The rows below come in pairs that one turn or mirror swaps. Which row does each named row swap with?
rom: [ -4  12   5   5   4   2   6   9   4  -5 -17   5  -4  15  15  22 -20   0
  -9   2   8  18   0  -8 -17]
Tofer: [  7   9  -4   4  13 -12   5  17   4  -1 -17   7  -7   7   1 -11  -9   9
  -1  -4  16  10   1  14 -12]
tupu: [-1  8 -6  7 -3 29 -4 -2  3 -1  1 -3 -9 -6 12  2 -4  0 13  0 -4 -1  7 -8
  0]
koru: [-12   6   2  15   0  -2   5  10   8 -16   5   9  -5  12  -9  13 -15  11
  -7  -2  29   0  -8  12  -2]
Dukav: [  7  -7   7   5  11   4   9  13  -4 -23 -14  -7 -20   6   1   9  -3  13
  -3   0   4   5   3   9  -5]
tunag: [  0   3  -4  19   8  -9   9   6   3   7 -14   3 -14  20  -1  -1   4  -4
  -9  -1  -2   3   6 -12 -15]
rikon: [-12  10   5   5   1  -4   1   0  11  12  -8   7   4  15   6   3 -10  -2
  -6 -20   4  13  16  -3 -18]
memad: [  0  11 -17  12   6   1  -5   5  -2  -9  -7  -8  -6  15   0  14 -28   5
 -20   2  27  10   1   9   0]
razi: [ -5  11 -11   5  -7  28 -11   9   9  -6  21  -3  -5   8   0   1 -18  -2
   6  -3   9  10   9   8 -13]
Nev: [-12  -3   5  12  -4  -6  10  16   7   6 -19  -6  -7  14  15  17  -3  16
 -10  -3   5  12   4  -5   4]
mas: [-13   4   5   0  -3  -6  -2   6  -9 -18  11 -14 -17  17   8  18  -6   3
   3   3   2  -7   5  -3   0]
Sodu: [  0   8 -21  19  11   4   3   7   1   2   1  -7 -14  15   3  23  -4 -14
  -5  13   3  -1  -5 -10  -3]
Dos: [ 19  -4  -2  12   7  -9   8  13  -3   0  -5  -9 -19   5   6   6  -3  -3
 -10   6   3   1  15  15  -9]
fas: [  9   4  15  -2   6 -11   0  13   9 -11  -4   7   0   2   2  16 -15   8
   3  -9  17  13  -1  10  -1]
gese: [ -1  11 -12   4  13  26   0   1   4 -12  -3   2 -10  19  -1  -7 -12 -20
  -5   4   6  -3   5   8  -3]
dek: [-17  19 -14   4   6  -2  -4   4   1  18   5  -9  -1  17   9  16  -5  -2
  10   2  -1   5  13  -5  -4]
Kaneb: [-13  -4   4   0   5  22   7   9  16   3   7   0  -3   7   0 -10   0   0
   6 -11   1   1  11  13  12]
dinid: [ -3  14   0   6  10  20   0  -7   5  -6  14   4  -3  10   9  -3 -14  -9
  10   7   0  10  -3  -8 -17]
kan: [ -4  -4  -8  13  -6   4   5   1   6   1  -4 -12  -7   7   5 -23  -2   9
 -10  -7  16   8   4  10  13]
guz: [ -2   7 -11  11   3  -7  -5   4  -1  -1  -3 -11  -9  18   1  30  -6  -6
  -7   6   6   3   2  -9  12]
durot: [ -4  -2   8  -6   0  -4   3  16  11  -2   0  -2  -1  -4  10   3 -14   8
   0 -20  15  13   7  20  -4]
sanar: [  3   6  -9   2   6   4  -7   6  -4  -9 -18  -9  -8   6   8 -10 -17   8
 -17 -10  15   4  14  18  -2]
muvap: [ -4  -3   9  -2  13  -1   4  12   7  -3  14 -11  -8   2   5  18  -9  20
  11   2  -3   8   5  -5   0]
pozad: [-12  11   7  17   3  14   9   5  20   4  17   9  -3  13   1  -9  -4  -2
   9   4   4   8  -2  -2  -4]
feko: [ -2  10  -5   7  -7   5  -2   2  -4 -11  -1 -11 -13  21  10 -23  -9 -10
  -8  -1   8   4   9   8  -1]
kuv: [ -1   8  -3  15   0   3   0   4  12  17  15   3   2   4   1  25 -12  -6
  -3  -6  13  10  14  14 -10]
mup: [-14   6 -11  17  -8  13   1   2   2 -23   8   0  -9  14   6  10  -5 -24
   3  -2   4  15  15   1  -3]
nuzol: [  9  14  -2  -3  15   4  -7   6  -8 -21 -11  -1 -14   9   9   3 -18  -2
  -8   0  14   1   5   8 -16]
bobo: [-18   1  -5  15   7   3   0   7  16  13   9  -6  -2   8  -3  18   2  15
   4  -5  11  -1   5  -1  15]
zadag: [  6  -8 -13  15  -2  14   1  19   5  -8   9 -12 -18   7  -7 -15  -1   6
  -2   3   8  -2   1   8   0]
sadu: [-17  11  -3  14  -1  19  -4   0   6  -2   3  -4   0  10  -3  35 -14   3
  -5  -6  10  11   8   2   5]
zad: [ -7 -10   1  21  -6   6  14  15  13 -23   2   4 -11   4  -1  -3   5  -8
   4  -8   9  15  10  10   2]
Tavab: [-10   9  -5  15  19  16   2   4  15  10  10   4  -4   2  -1  18  -2   7
  10   8  -5   3   4  -9  -5]
suvo: [  5   5 -12  16  -4  25  -1   0   4  -4 -16   5  -7  -6   1 -12  -9   4
  -5  -4  19   1   2   5   4]

memad pairs with muvap
Kaneb pairs with gese
sadu pairs with Dukav
Tavab pairs with sanar
razi pairs with zadag
suvo pairs with tupu
guz pairs with fas

